A single turn carries every row of the set below to another of its rows. Some are shown first; where does it send the rows asked next?
kep: [ 27 -18  22  -9   3  -8  -2  10 -19 -17  21  -4  38   2  -6  29   7   8
  17 -15 -22 -11  -3   6   6 -14   4   2 -25   6]
Sori: [  7  -6 -10  23  11  -7 -17 -22 -19   1  13 -21   6 -32  11 -25 -14  14
   3   1   7 -10  11  15  22  18  -8  16 -29  -9]
fota: [ 43  19 -15   3  16 -14 -19 -29 -18  -1  12  -5  -8   9  -4   3   4  -8
   1 -19  -3  -4   1 -12 -20  -8  -2   4   2  13]
Vam: [ -1  22  23  17   8  13   8  34  -7  11   7   7  10 -12  21   1  -4   2
   2   4  10   8  30  -3  20  -4   1  10   2 -30]
Fud: [ 45  29 -10  -8  22  -6 -14 -23 -16   0   9 -13  -2   6  -1  -1  -6  -3
   4 -23  -3  -2   4 -12 -16  -4  -5   1   6  20]
Pida: [ 33   5  18 -20  16   0 -25   6  -2   2  -6   3  -9 -15   2  11   7  -9
  15  -2  21 -15  -4  -2 -19 -13 -13 -27  14   2]
dofod: [ 25  -8  -8  -7   6   9 -12 -21  -2  -5  10  -8  14 -10  -6  27  -9  23
  -9  31  -8   6 -26   2 -22 -24  -6  -1  23   5]
kunu: [ 25 -14  10 -11  -2 -21 -18 -24 -20  -5  21  -6   7   2  -1   7  17   6
   9  10 -13   5 -25  -1  -7 -22   0 -28 -10  32]
saron: [-11 -10  -3   6  -1 -11 -14   5 -17   1   7 -20 -37  -2  33  12 -22   8
 -22  18   8  -8  -8 -24  10   4  -6   1 -25 -22]
solus: [-11 -16  -9 -10   4   8   1 -17 -33  21  -8 -36  12 -15  14  -9   1  10
 -10  11  -4  -3 -29  -5  21  28  -1 -20 -13   0]
lili: [  2 -27   8   5  14  22  -9  -9 -16 -18  -7 -11  16   8  11  10 -25  23
  -4  -1  -3  -3 -13 -16  17  19 -24  -3 -14 -38]
buzo: [ 28   4 -23 -21   4 -12  -9 -16   6   6  -2  16 -11 -17  34  24  20  21
  10   9  -3   3  -3 -24  -3 -16  -6 -17   1  -3]
zum: [  3   1  -4 -19  -9 -20  15  31  -8   2  -9 -16  11 -20   3  -7   0  25
   6  30  -4   0  14  22  21   2  12  12   3  21]
Lut: [-16  13  21   5 -18  -8  -6  35  -4  -3 -14 -25  -5  25 -16  -3 -18  23
 -12   2 -13   2   2 -10 -12  -4  -1  -5   4  11]
nof: [ -3   6  10  22   8 -17   0 -12   8  -3   8 -24  -6 -10   0  38  29   7
 -32  23 -17   2 -18 -17 -14   1  -1  15  14   2]
nules: [ -5 -28 -22  13 -20 -34  11   2   4 -14   5   6   0  -9 -32 -10 -11  20
  -7   3   1  -1  22 -23  -2   3  -6  19   2   6]
guz: [-22  -3  -2   1  16   5  11   7   9  -7 -11   4  -5 -36   5 -15  18 -36
  -8  -1  21 -11   8 -11  13  14  -5 -10   0 -26]
Gavi: [-13 -18  11  43 -16   9  23  -6  -2   6  17 -15   9  -6   3  20   4  21
 -17   3 -30   7   7  -8  -4  15  21   0 -16  -8]
Tuge: [  5   1  25   6   1  -4  35   3 -36  -7   9  -8  42   0  -3 -15 -18   8
 -30 -16  -6  -7   1  12   9  -4  -2  -9 -19  10]
napuf: [-19   7  -6  -3   0  12  14  15  33   1  -2  -2  12 -16  33   6  -2  15
   8  13   0  18   3   4  10  -3  18   5 -30 -22]
didu: [-29  13   0  28   2 -14  28  -3 -33  14   6   1  -4 -19   0 -10  11 -12
  -4 -18  24 -20   8 -20   5   9  -1  -3   0   4]
geb: [  2  26  -7  -3  12  14  14   7 -32 -15  -3  -2  13   8   6  -6 -17 -33
  -7 -22   7  -6  -1   7  25   5  10  10 -25   2]
Komav: [ 32  -6  -6   5  10   9 -21 -27   6  -3   2   0  16 -11  -6  25   1  24
  -6  26  -9   5 -20   4 -26 -18  -5  -1  16  -3]
begud: [-35   1  19  34  -8  -1   4 -16  -3 -23   9 -16   4  11  -3 -11   4  -9
 -12  -9 -18   6 -19  -3   6   1   5 -17 -31  11]
Nasag: [ 22   6 -18 -14   8  -6 -15 -11  15   7   4  14  -4 -16  31  19   9  30
  15  13 -10   9   3 -33  -6 -19 -10 -16   1  -5]
Nel: [ 23  -2   1 -24 -14 -11   9   4   0   8   4  36  22 -16   3  26   3   9
 -10   2  21  22  -8 -31  26 -16 -20   1  -2   3]
finu: [-10   2  -6  15   4   7   0   6   1   7 -30  -7  14 -11 -22 -10  17  16
   9   1 -12   2  17 -19  13  30 -11   1  29   1]
nol: [-12 -26   7 -14  -6  -7  51   6  -3  -3  10   1   9 -16  18  15   0  10
 -20  19  18  16  -4 -16  14   0  -1   3  12 -23]
sisi: [ 22 -19   7  -1  -6 -16 -18 -28 -22 -12  26  -8   0  -2  -4   4  14   5
  12   4 -22   2 -14 -12  -4 -16  -4 -28  -5  33]
buni: [ 26   1   6 -21  17  -3 -17   5  -6   2  -4   4 -16 -32   4  13   5  -9
  13   2  20 -26   0  -8 -16 -12 -13 -26  16   8]
gakab: [  9   9 -20 -16  -4 -20  11 -14 -17  24   9 -16  16 -11 -13  -7  28 -10
 -28 -32   1 -10  -7 -29 -14  -6  -8  -8  10   2]
Fubim: [-13 -27 -17   4 -19   8  21 -11   3 -18  10   7  23 -15  -8   5 -20  -3
 -44  22  -2   8 -20   4   3 -12   5   4 -18 -14]
Bir: [-39   9  16   5 -25 -10   4  -9  -6  -8  -2 -10  22  12 -11   1  23 -26
 -12 -24  -6   2 -15   6   3   8  -2   1 -20   3]
sep: [ -6 -10  13  -7  10 -14 -13   2  -2  17   6 -12   8 -10  -2 -21 -36   5
  -3   6  45  10 -12 -15   6   9 -12   1 -22  -7]
mov: [-36  10  -1  -6 -20 -11   8  14  22   4  -7   3  22  -8  16  31  18  -1
 -11  14  -9  10  -4   8   3   1  15  15 -30 -16]
rof: [  3  -7 -18 -12 -19  -9  19  17 -42 -28 -19   6 -10   5   0  10  -3  12
  -4  -7 -12 -24  11 -11  28   2 -15   3   9   8]
Vazo: [-19 -11  -4   0 -26 -11   7  -6  -3 -26   8  10  39   0 -12  15   4 -13
 -37   2 -17   0  -5  16   3  -7  -4  21 -22 -21]
nodig: [ -7  30  -2  -4 -18  -3   3   9 -13  -5 -10   7  12  -5   8  10  11 -37
 -16 -23   1  -7  14  20  22  10   1  22 -25  -6]
Pid: [-25   5  10 -10  -6 -13  10   6  24 -10 -17  18  22 -25  -1   9  23 -27
 -15  -5  18   0   8   1  10  14 -17  11  -6 -25]
giduz: [  9  30  21  19 -13   6 -16  11   2   0   5 -10  -7 -31  11  18  18  16
  14 -14  12 -23   9  21  -6 -20 -12   7   2  -2]

rof moves to nules
nol moves to didu
Now find these:
giduz moves to kep
buzo moves to fota
Nasag moves to Fud
guz moves to begud
Sori moves to lili
Vazo moves to Pid

A single turn carries every row of the set below to another of its rows. Some are shown first; where does it send the rows asked next?
tiruk: [  6 -32  14  14   7  26 -25  18 -10  21   0  30]
bemis: [ 11 -13  16  36  27   7 -30  18 -27  24  -6   3]
sila: [ 29  -7  14  13  12   4 -42  13  18  -6  19 -17]
kezav: [ 11 -29   8  16  61 -20 -21  28   2  14  -8  14]
tis: [  5   8  26 -11  47 -28 -13  21  22  24 -15   6]
kebe: [ 18  -3  -5   2  14  23 -28  29  30   2   6   2]
mun: [ 21 -38  45 -10  19   0 -18   6   2  -5  17  33]
Nim: [  5 -27  30  -7  48  16 -37  44  -7   5  -3  19]
lil: [ 22 -12  17  15  33 -36   2  -4  12  13  -6   7]
tato: [ 13 -32  11  20  55 -21 -17  33  -2  18 -13  15]
kovof: [  6 -26  33  -3  43  15 -35  49  -3   8 -10  23]
fuza: [ 13   5  16  26  22 -19 -32  17   1  13 -10 -23]
laz: [  8 -22  39 -24  18 -30 -16  10  23  19   6  22]
sulup: [ 19   8  39 -11  12  -9  -6 -12  17   3  10  15]
Nafa: [  6 -25  13 -11 -11  13 -23  18  27  10  -1  19]
mera: [ 22   5  44  -9   8  -7  -6 -13  16   2   0  10]
lal: [  7 -18   6   8  17   0 -29  11 -12  50  13   8]
Mes: [ 10  -3  16  -3  -1 -16 -28  17  33   5  -7 -14]
dut: [ 18  -8  13  13  39 -35  -2  -6  16  13   0  11]
pevo: [ 26 -20  34  12  47  20 -17  14 -14 -15   2  24]
kogo: [ 22 -17  19  17  13 -11 -43   2  -7  24  23 -13]
Vabog: [  5 -10 -10  -1  16  21 -20  28  11  36   3  16]
Belu: [ 11  -4  50 -25  18  22 -28  19   3  -1   8  20]
ronuk: [ 15   9  22  11  63   3 -15  24  -2   4 -18   6]
govu: [ 14  -5  53 -20  15  25 -28  20   7  -2  -2  20]

mun moves to ronuk
mera moves to kovof
Now find these:
Vabog moves to kogo
fuza moves to Nafa
sulup moves to Nim

A single turn carries every row of the set below to another of its rows. Some are shown first; where does it send the rows asked next?
nifeg: [ 11 -15  -9   4 -31  37 -22   2  -8 -25 -16  -8   8 -10  18  -7  -5   0
  -4  13 -40  15  -2  11  -6  16  -4  21   2  40 -12   9  27  12  -1 -23
 -40 -24   5   4 -19  14  -8  -9   6  26  17   0  22   3  15 -29 -22 -20
  18 -31  -4  12  30]
tamez: [ 24  17  11   7 -44  26  -2 -17 -33  13  -9  20  30  -9  17  13   1 -25
 -35  -4 -10  -9  -8   4 -15  29 -33  13  -5  31   6 -24  27  16 -33 -45
  -6 -15  -2   3   4  11   0 -14 -10   4  11 -19 -19   3  16  -7  -2  14
  25   7  21  26   2]
sodan: [  5  21  10  -5   2  16  18 -32  25  -7  15   7  26 -35 -11   4  11 -18
  21  11 -25 -15  -7  23  -6 -37 -21  -4   0  27  -5 -17  51  20 -16  -5
  -6 -21  -2  16 -27   9  -9   5 -12  30  11 -11  -3 -10 -12   8   2   4
  26  -1  -2  -4  40]
roreg: [ -1  32 -15  26 -16   9 -14 -32  12   9 -17 -16  32 -12  19 -32   5  -4
  -2 -31   0 -33   0  13 -30  12   6  34 -27  -1  14 -12  23  13  -6   4
  -4 -12  -5  -1 -12  19  -9  31 -26 -10  12 -21  37  -4  56   7  -4  -1
   0 -13   2  -6  -4]
fakis: [ -2  -1   5  27   0  10  -2 -15  32  20  -1   4  38  -3  21  -7  -4   9
  -8 -22  -3 -22  13  -2 -37   4  16  33 -27 -15  12 -10  14   1  -2   6
 -17 -23 -27   5 -29  24   8  17 -30 -17  23 -17  27  13  42   2 -13   1
   0  -1 -11 -19 -22]
vupom: [ 10  36  -6   3  -9  21   4  -9  27  -4  11  21  18 -34  -5  10  18 -11
   5  16  -7   2   2  32 -10 -41 -27   4   6  20  -4 -22  38   6   6  19
  -7   1  -2  11 -46  11   2   2   1   9   8 -18 -21   6 -11   5 -11  10
  34   0  -7   9  24]
gogo: [ 22  36  -5 -14 -20  23  -2 -23  31 -11  12   2  30 -21   7  -2  12 -23
   4  22 -10 -22 -12  32 -13 -40 -25   4  13  30 -29 -16  36  16 -10   5
   3  -3   3  18 -36  13   1  18 -16  19   5 -16   8  13   9  15  -6   8
  42  -7  -6 -13  27]
zuk: [-18   6  -7  28  -8   8 -19 -16  14  29 -28  -7  10 -19   9 -35   8   5
 -12 -20  -5 -29  19   5 -29   4  -9  38 -20   2  34  -3  20  -1 -27   7
  -1 -15  -9   6 -49   7   5  15  -8 -21  18 -11   8  10  30  -4  -5  23
   6  19   9  11  -3]
Fibi: [ 14  21  -3 -13 -10  15  -3  -9  27  -1  22  21  26 -34   9   3   0  -8
  18  16 -22 -22  -3  22 -13 -49 -15  -5   3  23  -6 -12  39  -3  -6   3
  -9  -7  -9  16 -22  34 -22   6  -7  36 -12 -10  -8  11   7  -2  -9  18
  42  -8   3   5  25]
puzu: [ 13  -9   5   7 -14  49 -27   7  -4   2  -6  21   2 -13  16   0   0  -5
   8  -1 -40   2 -17  10 -14  11  -2  10  -5  46 -27  17  21  24  -8 -39
 -52 -39  -6   3 -10 -10   5  11  -2   5  16 -23  23   1   7  -6   9 -13
  23 -16  -2  29  29]
punis: [  6  -1  -7  31   5  16  -8 -20  19  36 -27   8  33 -15   3 -18  -3  12
 -10 -19 -18 -30   4  -5 -37  -1   7  26 -17   2  42  -2   9  14 -11   1
 -29  -5 -15  19 -21  25   0  14 -31  -5  -3   0  19   2  38  -8 -10  18
  17   1  23   7 -20]
Lum: [  6  19  16 -23  -7  12  14  -9  26   0  24  20  26 -35   1  15   2 -18
  16  11 -10 -14  -9  34 -17 -48 -16   0   4  22 -17 -19  36  11   3   8
 -29 -12 -10   9 -43  16  -8  14 -17  17  19 -37   2   5  -5   8   2  -3
  33 -15   6 -11   4]
tefu: [  8   1  -9  -1 -19  40 -25  22 -11 -14  -3   9   9  -4  31   8  -1  -2
 -15 -18 -42  -7   3  13 -25   8 -11  13  19  59 -23   4  17   7  -5 -23
 -33 -16  -7   0 -18  -2   6  10  31   3  14 -19  33  12  19  -9 -13  -8
  27 -14 -15  19  29]
bol: [  1  19  15  -4 -40  19 -14 -20 -24  -7  -7  22   6   3  10   3 -35   5
  -1 -27  27 -12 -18   9  -7  -4 -22  17   7  26 -29 -17  24   3  18 -13
  -3   1  -4 -25 -24 -20  -7  23 -52  13  11  -5   0 -37   0   2 -13   0
  23 -12   5   1  12]
duret: [-11  -9  -7  36 -21   6 -24 -21   8  11 -36 -12  13  -5 -34 -39  -2   4
 -14 -14   4  -5   8  23 -37 -15  10  19 -27   5 -13  -1  15   8 -41  13
  12  -8  15   6 -28  17   1  16  -7 -15  18 -12  16   4  12 -24 -14  25
   6   9  -8   7   7]
fuz: [ 18  22  24  -7 -38   8  20  -4 -12   8 -20  -8  11  12  19  14 -18 -11
 -44 -12 -19  -4  20   9 -24   4 -26   4  -3  32  -8 -39  31  11 -42 -15
  -3 -42  -9 -21 -25  -5   2   5   8  14  26 -12  -2  16   2   3 -40  -2
  23   9   1   7 -12]
teko: [ 10   4   0   8 -15  61 -18  14  13  -2 -25   0  -4 -12  29  -5  -5   5
  -6   6 -32  21 -13  21 -10  12  -9   4  -3  37 -25   5  14   9  -3 -12
 -48 -38   0  10 -36 -12  12   5   7  10  17 -16  23  11   2  -2 -31 -22
  14 -27 -18  12  21]
Nor: [-12   1   3  26   4  19  -1 -44   1  -4 -29 -14  25  -3 -22 -31  -1  -5
 -11 -27  -1  -7  -8  32 -27 -19  23   1 -40  17  -3 -12  10  -3 -33   2
  -2 -11  11  17 -18   7  -4  16 -20 -19  16 -39  37   1  17 -13  -7  -7
  -3 -18 -10   1  -7]
Pazap: [ -6  -8   5  28   4  19  -6 -20   2  18 -22   1  21 -17 -27 -16  -9  20
 -25 -41 -10 -13   1  15 -48 -12  13   0  -9   6  14   1  12   6 -37   8
 -14   2   7  25 -14  34 -11   6   0  -8  -2 -14  23 -10  10 -27 -14  30
   4   7   4   5  -7]
fana: [  6  15   2  25  -4  18 -21 -21   7   8 -14  -5  19 -10  -1 -26 -16  11
   0 -32   7 -14 -19  18 -45 -10  20   0 -30 -13 -26   5  12   7 -34   4
   0 -11  -3  19   5  26 -13  28 -16 -13   9 -43  38   2  37  -3 -11  13
  12  -8 -11  -8  -3]
sufaz: [ -1 -19   7  29   0  25  -8  -7   6   9  -2  17  30   4 -13  -2   3   5
 -13 -23  13  -6   5   8 -53 -19  24   4 -24  -2  -7   1   4   5 -16   7
  -9   6  -8  16  -8  27   0  15 -14 -34  16 -30  23  13  29 -25 -10  22
  14  -1 -13  -2 -16]
lugas: [ 14 -12  -5  11 -23  31 -13  15  -1  -1  -9  13  16 -15  16  10 -16   9
  -6 -21 -42   9   5  16 -26   8 -12  23   8  44 -35  -5  17  23   9 -12
 -45 -32   6  -7 -26  16   3   9  20  17  36  -9  17  -9 -10 -16 -11 -21
   9 -28  -1  25  22]
bor: [-19  -3  18  -3 -19  25 -17  -7 -29  -7  -8  28   0  -2   0   5 -34   6
   2  -8  17 -19  -8 -15   9  -5 -32   8   3  29  -4  -6  29 -16  -3 -21
   2  -4  -4 -10 -34 -33   2   5 -45   8   9  -9 -16 -21  -1  -9 -14  11
  25   5   6   1  13]
Vubaz: [-11  -8  20 -12 -24  25  -3 -14 -13 -17   9  23  14  12  19  15 -39  11
  -7 -21  12 -17  -8  -1  -5  -4 -12   8  -6  29 -15 -21  23 -27   5 -22
  -2  -4 -19 -10 -29 -14  -3   3 -50  26  -3   4   1 -21   7  -6 -33   2
  22 -14 -14 -21   5]
tazuv: [  1  14  14   0 -13  31  -7 -30 -18  -7 -11  17  10  15  18  -3 -46  12
 -17 -31   5 -23  -3  -5   3 -21 -23  -2  11  47 -20 -20  16 -20   1 -17
  14 -14  -2  -8 -33 -26   0  19 -39  16  -5   3   1 -18 -10   7 -22   1
  20   0  -3  11  16]
Ros: [ 24  15  10   2 -57  22   9 -14 -13  25 -26  15  38  -1  12  -3 -16 -28
 -16   2 -10  -5 -10  20 -13   9 -19   1 -30  37 -14 -39  21  22 -18 -23
 -20 -42  13 -19   4  14  -8   8 -33  27  14  -9  -8   2   7  -6 -18  -6
   6 -28  24  23 -15]
kikub: [ 13  15   5   4 -19  33 -17  -6  -7   4 -15  34   9   3   1  14 -48  27
 -12 -15   9 -15 -19  -6  -1  -4 -25   6   2  21 -18 -15  12 -10   7  -8
 -14   0  -2   1 -32 -17   8  11 -53  25 -15   3 -11 -27  -4   0 -31   9
  34 -10   5   0  -2]
lefev: [ 25  19  16  20 -20  27  18   5  -2  37 -26  33  28   1  21  24 -22 -11
 -12  -2 -21   7  -6  -1 -23   0 -18 -14 -25  23  -8 -38  16  18 -24 -20
 -16 -41 -25 -12   9  -7  12   4 -12  11  14 -14 -13  10   2  16 -38  -1
  25  -2   2  23 -11]
nupu: [ 13  37  17  -1 -48  13  -6  -2 -18  -5  -8   4  12  -7  29   8 -13 -19
 -35   7 -11   8  -5  18   1  23 -10   7 -17  12   1 -28  32 -16 -28 -28
 -19 -33 -21 -10  -3   5  -9 -17 -14  11   0 -36  -8  24  28   0 -29  -7
  23  -1  -9   1 -16]
Deret: [ -2  10  -7  34   6   7   2 -47  18  19 -25 -11  25   2   1 -33   2   0
  -8 -34 -18 -31  22   9 -26 -13  12  29 -39  20  22 -20  20   8 -16   3
  -1 -35  -5  -4 -33   2   0  31 -22 -12  18  -8  25   2  24   4   4  -6
  -2  -3   5  22  -3]

tefu moves to teko
gogo moves to vupom
Nor moves to Pazap
Now find these:
punis moves to roreg
nupu moves to fuz
kikub moves to bol

